(in the rows, 128 means zero)
Rotation paths and how fast each direction turns (degrees per step)
Each turn is a multiple of 5 degrees from 10 to 175, or 0.
Each row of a path follows its step; steps can be skipped.
Rotation 1:
step 0: [121 133 136 125 124 131 122 126 117 127 124 121 139 123 124 136 131 132
 131 130 123 134 125 119 120 125 141 135 128 133 130 136 121 131 130 128
 146 138 123 119 125 120]
step 1: [126 134 130 121 113 134 129 132 117 129 125 122 124 126 124 131 128 134
 125 133 130 124 139 120 131 118 129 122 121 129 113 122 133 141 129 123
 141 124 122 123 117 126]
step 2: [131 135 118 122 122 123 128 136 127 134 133 133 127 123 126 134 131 129
 127 139 126 133 137 116 119 125 135 128 122 116 125 122 133 119 136 136
 129 126 132 116 115 135]
step 3: [128 131 116 121 118 124 122 134 130 140 129 123 127 121 130 130 134 133
 123 130 120 131 147 129 125 136 135 137 137 128 139 133 131 126 124 132
 135 129 119 136 124 131]
step 8: [136 121 125 135 114 133 123 132 135 144 130 135 116 134 126 132 129 122
 126 126 130 135 132 120 139 133 140 123 124 124 129 129 123 130 123 140
 130 123 122 120 130 124]
step 9: [131 126 122 120 126 125 126 130 125 136 110 126 121 134 126 120 134 125
 128 122 135 133 137 124 122 133 125 115 124 121 136 145 132 129 129 140
 125 124 128 128 134 125]
step 10: [122 122 132 124 121 130 120 115 129 135 119 121 118 130 127 130 126 118
 126 123 128 122 131 128 123 126 139 126 145 115 127 134 133 126 139 123
 115 128 132 131 131 125]
step 12: [128 120 127 138 127 140 127 128 124 122 127 127 118 149 114 128 130 137
 121 133 135 126 128 123 119 127 134 126 132 127 130 134 123 123 127 126
 131 125 116 120 128 120]
step 14: [129 118 120 122 112 123 124 128 123 122 122 126 128 123 133 141 136 125
 128 132 146 117 129 123 127 124 140 127 131 121 120 136 123 133 128 133
 132 125 128 130 124 123]
step 15: [130 119 129 127 122 137 127 131 130 132 121 132 122 114 121 127 132 128
 130 138 134 127 143 121 109 128 129 134 121 124 129 131 118 133 140 124
 126 127 134 132 124 125]
step 16: [120 124 128 123 126 136 119 126 112 137 138 119 130 123 118 125 125 136
 133 127 137 131 134 123 116 132 129 135 139 125 135 129 131 119 132 129
 133 123 128 125 122 120]
Directions:
[127 127 126 127 127 128 127 126 130 129 127 127 125 124 128 129 129 129
 128 128 129 131 128 126 128 130 126 127 126 129 120 127 126 128 128 133
 131 130 130 128 128 126]
55
[130 129 124 123 128 127 126 127 126 125 131 127 133 127 128 127 130 128
 128 128 130 129 124 124 126 127 125 126 130 129 130 131 129 126 128 131
 128 129 126 127 129 127]
160
[127 127 127 126 129 128 131 128 131 129 129 129 128 126 129 128 132 125
 129 130 126 126 124 128 126 133 131 132 128 128 126 130 129 129 129 124
 128 128 124 129 128 127]
95
Rotation 2:
step 0: [116 123 128 120 135 129 132 124 128 135 136 123 134 134 134 130 119 130
 123 129 129 130 134 130 133 136 133 127 129 126 128 124 132 131 112 125
 121 125 130 128 146 130]
step 1: [128 126 127 126 125 130 116 126 121 134 117 117 129 123 130 120 135 125
 131 121 128 130 118 134 116 129 129 130 117 136 127 134 132 138 132 128
 131 129 118 121 133 125]
step 2: [122 132 124 127 136 137 126 129 134 119 137 118 122 131 136 134 126 119
 121 133 125 137 137 127 131 123 122 125 125 124 126 130 123 133 137 132
 134 139 128 129 120 129]
step 3: [132 130 141 133 132 119 128 124 119 140 132 123 132 124 121 128 126 126
 128 133 129 121 128 130 140 128 127 124 125 122 119 127 128 136 132 130
 120 117 133 129 124 138]
step 4: [125 134 137 126 129 138 138 126 136 129 124 136 129 131 133 122 124 123
 121 117 128 129 119 135 119 119 132 129 125 128 125 120 133 130 127 130
 122 123 131 130 128 114]
step 5: [130 119 133 128 131 130 128 123 135 125 123 114 129 124 120 125 117 132
 131 133 124 126 137 117 121 129 141 136 125 134 129 129 120 131 124 129
 134 132 122 137 126 128]
step 9: [129 132 124 125 130 127 131 123 137 136 127 124 122 137 130 127 148 118
 123 123 132 127 129 119 130 124 133 131 125 127 127 115 129 135 121 125
 133 137 122 134 134 132]
step 10: [123 118 127 128 131 131 115 124 123 123 134 119 129 125 129 129 135 137
 129 126 129 126 120 128 127 133 126 118 123 131 124 127 117 131 120 129
 122 126 139 133 113 126]
step 11: [124 140 119 142 129 127 127 132 129 138 132 134 133 124 134 126 120 127
 123 130 126 131 123 138 128 123 129 138 127 132 115 130 121 125 132 127
 136 127 132 137 132 131]
step 12: [135 124 137 124 125 130 120 129 138 118 124 128 127 139 124 127 125 126
 122 122 122 129 130 122 128 118 130 129 131 120 122 133 122 137 125 122
 125 116 129 123 139 138]
step 15: [134 129 129 128 131 119 140 137 121 122 121 127 126 122 135 135 124 121
 127 123 119 127 131 122 130 128 116 133 135 129 127 131 121 135 121 127
 126 126 142 137 122 128]
Directions:
[128 127 129 128 126 123 130 126 131 126 129 127 129 127 130 126 127 125
 125 128 130 127 127 129 132 129 128 130 123 129 130 129 129 125 128 126
 127 129 130 128 130 133]
125
[125 133 127 129 130 125 130 127 128 127 128 128 126 129 129 126 127 130
 125 123 129 130 130 128 130 126 124 127 130 131 128 129 129 126 128 129
 128 131 128 131 130 124]
160
[124 127 127 126 127 126 124 130 124 131 130 128 126 128 132 129 132 129
 125 128 131 131 129 128 127 130 129 128 129 130 129 125 127 129 126 125
 129 129 128 125 128 130]
40
[130 131 128 131 128 128 128 134 128 125 131 127 127 127 129 128 127 128
 129 127 127 128 129 129 132 126 128 126 129 131 124 128 129 128 131 129
 129 125 127 123 126 132]
80
Rotation 3:
step 1: [135 127 142 132 137 126 115 130 134 132 132 132 128 134 118 118 134 129
 122 130 131 125 138 140 129 135 122 132 137 125 127 130 138 137 117 124
 133 123 133 126 127 123]
step 3: [120 135 141 127 126 132 128 125 128 128 128 129 131 115 132 139 128 122
 118 134 138 119 129 131 118 131 126 124 131 129 131 126 140 121 120 129
 126 139 136 132 114 130]
step 5: [134 133 126 129 116 132 141 130 133 131 127 123 135 120 129 127 133 124
 130 138 133 125 135 113 123 134 130 123 127 131 121 128 121 128 117 120
 123 130 135 127 139 114]
step 7: [129 127 128 138 130 136 126 123 136 121 124 130 136 140 129 127 126 123
 128 126 124 123 135 127 127 131 126 124 129 124 113 128 146 128 141 120
 117 120 128 123 137 127]
step 8: [133 125 130 121 123 131 130 124 139 131 140 128 133 132 124 129 116 126
 128 126 125 133 123 131 116 127 129 121 126 126 118 116 131 132 134 123
 122 131 130 114 138 116]
step 10: [125 125 133 131 130 143 124 126 132 117 136 129 134 136 123 118 125 117
 119 133 137 131 125 138 142 133 128 131 132 126 123 123 126 141 124 125
 127 121 135 128 127 137]
step 11: [128 136 128 133 125 133 131 126 129 127 136 124 135 117 121 120 120 127
 120 134 134 126 127 131 130 129 119 122 118 128 127 116 119 130 122 126
 131 134 135 110 123 138]
step 13: [118 123 128 129 123 132 134 138 123 128 132 119 129 129 125 127 139 121
 123 131 141 112 133 130 130 126 126 126 139 130 115 135 122 127 127 129
 124 117 125 120 135 132]
step 14: [133 127 132 133 124 125 138 135 132 127 135 113 137 122 129 122 128 135
 128 128 136 124 139 121 116 124 129 127 127 143 117 122 121 129 126 138
 128 124 121 125 130 127]
step 15: [128 126 127 134 135 136 138 132 134 115 128 123 131 125 139 130 131 136
 113 122 122 133 131 121 115 119 125 138 126 129 116 135 134 123 131 135
 124 129 130 130 128 130]
step 16: [124 114 135 126 126 133 134 122 135 123 124 119 119 141 128 127 128 129
 122 124 119 126 139 139 118 129 124 131 125 122 115 131 129 128 132 130
 121 122 140 125 135 131]
Directions:
[126 130 131 127 128 128 130 126 129 127 124 129 130 129 130 130 129 131
 129 128 129 126 128 125 121 131 129 129 125 126 128 130 125 127 129 129
 127 125 128 131 130 128]
35
[130 132 128 124 130 127 126 127 130 129 125 128 128 123 129 130 126 128
 124 129 126 130 127 128 128 125 130 127 126 132 125 127 125 126 126 128
 127 129 126 128 128 127]
120
[126 130 124 131 132 131 125 127 129 128 126 128 127 131 127 127 131 126
 128 130 129 129 124 127 129 125 126 133 129 128 124 129 127 127 128 126
 128 127 129 130 129 125]
130
[128 128 124 128 124 127 127 127 128 129 131 128 131 124 129 129 128 133
 130 132 128 130 126 127 126 128 126 129 127 128 127 127 127 129 130 131
 130 131 130 128 126 125]
120
